Each path below is one point turned by a fixed rotation once a step. After each direction that follows a path, write how fast that rotation turns it, in deg/step (0 if it stays still).
Each turn is a multiple of 5 degrees from 10 to 175, or 0.
Each row of a path follows its step; steps can be skipped.
path 1
step 0: [86,35,-43,-74,7,208,74,123,-70,-4,236,-33,-76,64,45,-95,-31,-35,-142,-20,105,-89,67,-218,28,-115,-75,-109,-155,-36,-48,-7,266,-13,129,-153,99,-11,-46,21,119,-2]
step 1: [166,-200,-5,-98,163,-102,-85,22,63,-183,-183,-13,-74,-98,249,85,103,130,-122,-80,31,-159,3,-86,-56,8,-50,83,59,-48,76,-69,85,8,-35,177,59,75,145,-37,61,-71]
step 2: [15,51,90,-21,48,-37,51,-49,-166,54,16,-1,-61,232,53,-121,-127,-127,-36,19,206,-12,-90,33,38,57,-87,-202,-113,-107,61,-217,158,192,56,126,38,-107,-25,-45,14,-109]
step 3: [23,-94,-144,32,76,77,-131,-78,40,-13,106,-131,-129,3,240,-97,57,28,-43,4,-54,-266,0,-31,-37,178,150,-38,-106,30,93,195,217,-107,-7,-13,-64,-42,52,-88,1,16]
step 4: [-90,-76,-16,-152,-20,-122,9,131,-108,-36,-67,-174,30,-1,32,-113,34,-19,-199,-185,43,-54,7,-211,-101,-30,56,-74,-86,-146,-135,-123,-107,114,116,234,2,15,-104,-92,-1,-95]
step 5: [78,-85,-16,41,130,-32,44,-56,72,-18,110,11,-254,7,43,-95,-137,-114,-66,36,124,-99,-72,96,127,126,69,150,159,-118,163,44,87,187,132,-4,-76,65,-81,-202,-59,43]
step 6: [-80,144,37,-166,-162,90,-153,113,-42,-5,24,-165,-23,-175,105,-137,86,-9,-119,63,45,-252,-104,112,2,-102,120,-163,-90,70,34,-125,66,1,-37,96,-72,98,-79,-2,-32,8]
step 7: [-41,-77,-52,105,-136,67,64,4,84,-82,-88,86,15,-68,133,-102,28,-51,-58,-9,-75,-62,17,-14,49,256,21,96,41,22,12,-12,-155,78,275,195,117,-81,0,-257,21,-122]
step 8: [40,-60,-163,-98,-159,-51,-81,28,108,185,134,-55,-26,-60,125,-75,-139,-174,-25,58,112,-27,7,-6,88,-198,75,-48,33,-108,64,-174,-11,40,-9,-23,-53,-161,-165,-79,-2,227]
step 9: [84,11,103,26,-94,163,1,127,67,-150,93,16,-38,-79,-74,-185,33,-21,78,-70,19,-381,156,-82,47,-100,64,127,33,110,87,-18,-97,21,98,52,13,45,179,-45,17,-82]
step 10: [84,-2,-184,-7,-46,44,107,62,32,69,-68,-6,-115,-236,203,-37,29,-87,11,71,55,175,-46,-41,-84,-87,-154,-56,-69,14,132,-267,-64,114,89,68,230,50,-6,-80,-65,-27]
[18,45,63,-22,-29,-19,0,-27,30,39,32,11,-11,68,-1,-34,-25,-14,21,-4,-24,10,-4,8,7,-12,-25,31,9,-31,64,26,19,67,-93,10,-16,-12,-25,-38,42,32]
120
[-55,-7,-42,33,45,67,-38,30,-1,-75,27,-21,-11,8,32,34,-16,-21,-10,19,-16,49,-4,-2,-49,-10,-4,45,17,36,28,-41,40,12,-30,-2,-35,-34,-29,-11,-1,64]
145
[22,-8,46,23,4,45,-39,14,34,13,78,3,12,16,3,-18,-7,40,-9,-31,29,-58,-38,43,-39,-40,37,-40,-4,33,-3,20,10,-38,-4,-97,-13,-17,-33,-2,-7,-27]
125
[-24,20,5,-36,-28,-29,25,-45,62,-42,-18,32,48,-29,31,26,13,30,-27,0,28,-7,-25,48,14,-7,-31,6,-23,50,-21,14,67,80,52,-4,-26,-26,-5,42,27,4]
70
[24,-64,60,33,-14,-47,7,-16,5,12,-38,19,12,-10,11,15,20,31,-53,-2,24,59,-56,-68,-15,-37,7,-1,80,3,-4,-12,-1,-10,11,11,1,-54,-21,-60,-15,12]
115
[-46,-7,15,19,-58,-46,-15,-1,-77,-15,31,-1,-8,-14,14,3,33,-21,-16,-34,58,18,-25,-20,25,-7,-21,-19,-79,-1,-13,-47,-31,20,-36,-58,38,27,-25,11,22,57]
175
